The rows below come in pairs that one turn or mirror swaps. Which row does each named row swap with?
j_414: [-26  29  -5 -18 -33  18 -43  11 -23  13 -11  -2   2 -10  18 -39 -10  18
  25 -27]
j_527: [ -6  41  29  -1 -11   0 -27  12   7  -7   8  -7  25 -44  13   3 -23  32
   0 -24]
j_828: [-12  30  33 -25 -49  -6 -41  18 -20  33  11   8  -7 -15  17  -2  -6  25
  -6 -15]
j_144: [-16  16  13 -37 -39   7 -40 -31  -7  10   4   9 -22 -17  23   7  13  10
  -7  -4]
j_530: [ -8  38   4 -12 -11   8 -34  21  13  -5  16 -16  28 -40  19   8 -26  13
  16  -4]
j_339: [-41  23   0  -5 -12  -7 -32 -20 -10   3  -1  35   5 -13 -11  10   0  26
   3 -12]
j_685: [-40  30  17  -5 -26   4 -49  22  -5  34 -22  -8  -8 -49   4  -9   0  12
  17 -11]
j_368: [-49  10   2 -17  -9   4 -16  -2  -8  20   4 -12   4 -10 -10 -36 -20  -6
  -3  11]
j_787: [-28  21  21   0  -7 -16 -28   7  -2  28   8 -28  19 -21 -18 -25 -19  -3
   9  17]
j_803: [-37  34 -14 -33 -23  24 -34 -15  -8  -3  25  -5   1 -30  16 -14 -16  -3
 -12 -17]
j_76: [-20  52  11 -37 -10 -15 -56  14  -2  23  -2 -20  -9 -21  20 -27 -14  26
  10 -10]
j_912: [-14  26  33  13 -35 -18 -27  14 -10  18   2   5  28 -13  29 -11  -5  19
  -8 -17]
j_642: [-27  29  30 -38 -37  -5 -51   2  -9  36   6 -17   1  -2   1  -7 -10  13
 -11 -29]
j_325: [-14   6  27  11 -45  -6 -36   0 -21  14   1   0  10  -7   6   1 -22  25
 -22 -23]
j_254: [ 10  18  29 -17 -27   9 -25  -9   4  -8 -17   1 -23 -36   9 -23   6  28
  -3  -3]
j_593: [-25  13 -13  -7 -14 -17 -44 -25   7  16 -15 -20  13 -19  34  -6 -23  -7
 -12   4]
j_606: [  8  20   6   1 -12  -9 -43  25  -9   1   9   2  -6 -31   7 -14   6 -10
  34  -2]
j_535: [-33  44  16  -8 -38 -17 -32  24 -20  22  -3 -12   4 -10  -5   1   7  25
  17 -28]
j_815: [-31   7  -1  -7 -15  12 -27 -27   7  12  -7 -39  29 -33  12  -7  -7   7
 -14 -10]
j_26: [-30   1 -13 -18 -11 -18 -22 -31 -25  16   1  -1   4 -12  -7  -4 -12   9
 -15  15]
j_827: [ -2  29  18 -22  -1 -19 -28  24 -17  19   0 -16   2 -30 -15 -25  -9  25
  20  18]
j_113: [  8  28  36   2 -42  -2 -36  20  -3  27   1 -11  26 -18  16  -9  -3   2
  12  -7]
j_68: [-35  12  -1   6 -24   8 -41  -9  15   9 -22   1  -3 -34  24  16 -18  20
  23   4]
j_370: [ -7  27  22   0 -12 -10 -26  24  -5  -6  -3 -17  29 -41  11  11 -36  18
  -5  -8]
j_784: [-18   9   1 -34   8 -15 -22  14   3   1   0  -8   6  -5   2   1 -20  34
  25  15]
j_945: [ -6  11  12   1  -5   4 -35  32 -23  -5 -13   7  -1 -32  -4 -25   1  -9
  20  -5]
j_638: [-41  18  13  -1  -9   1 -35  -9  -6  10  26  20   2  -4 -23  -5  -6   8
  -2 -19]
j_366: [-16   7  -7 -48   1 -18 -34 -20 -15  -2   9 -12  -9  -3   0  -5  -5  24
   9   9]
j_53: [-25  29   7 -48 -32   8 -14 -15 -33  -9   4  -4   5 -26   5 -19   1  -1
 -17 -18]
j_250: [  7   2  11  -9   9   3 -31  14   2 -18   5   5  -1 -19  -5 -12   3  -2
  23  -3]
j_980: [-18   8  -8 -10 -29  -5 -17 -17  -3  -7 -29 -13 -12 -30  16   2  21  -8
   9   0]
j_150: [-21  26  16 -43  -8   8 -46  16 -10   7   7 -41  -1 -29  10  -7  -5  40
   9 -22]
j_320: [-17   7 -24 -21 -26  -2 -39 -15 -16   9 -31   4  17 -16  25  -2   7  20
  12 -23]
j_451: [  9   6  18 -28 -20  -3 -34 -16  24   9 -25 -22   9 -25  20   0   1  -4
   1   1]
j_495: [  9   8  14 -12 -40   1 -20 -19   8  13 -18   7   7 -30  31  -7   6   0
  -8   9]
j_700: [-16  15  22 -26 -24  -2 -30  -9  -7  -5  -5  12 -30 -32  38 -12  17  14
 -10  -2]
j_122: [-33  27  -9  -1 -25 -11 -40 -28  -7  15  21  27  -2 -13  -3   1   6   6
   7 -14]
j_127: [ -7  42  11 -14 -26  10 -41 -16  -5   5  -8  -4 -36 -29  16 -19   8   9
 -19  10]
j_782: [-44  21  -1 -11   0 -17 -26 -32  -7  14  10 -22  -1 -18 -18  -6 -14  -4
  -7   5]
j_552: [ -2  28   4 -28  12 -24 -31  13 -16  -2   6 -33   5 -13 -10 -15 -10  13
  25  -1]
j_987: [ -8  -1  -1 -16   9  -7 -35   2   2  -5  -7 -24  -3 -26  -3  -2 -18  -3
  33  15]
j_781: [-15  30  33 -12 -21 -11 -18  16  -2  -2  -2 -13  26 -45   4  28 -17  14
   5   4]
j_753: [-23  16   4 -23 -21  18 -29 -17 -20 -18  10  -4  -8 -37  21 -14 -16   2
 -27 -29]
j_313: [-45  31  -1 -21 -10  -5 -36 -17 -14  22  15  -7   8   0 -26 -23 -18  15
  14 -14]
j_289: [-29  34   2 -42 -18  12 -22 -22 -18 -13   1   1  -8 -36   6 -23 -11  14
 -26 -17]
j_543: [  6  36  10  14 -32 -15 -44   9 -16  14  -2 -10  18   0  20   7 -15  23
 -12  -7]

j_642 pairs with j_451
j_122 pairs with j_606
j_113 pairs with j_144
j_543 pairs with j_127
j_753 pairs with j_527
j_912 pairs with j_700

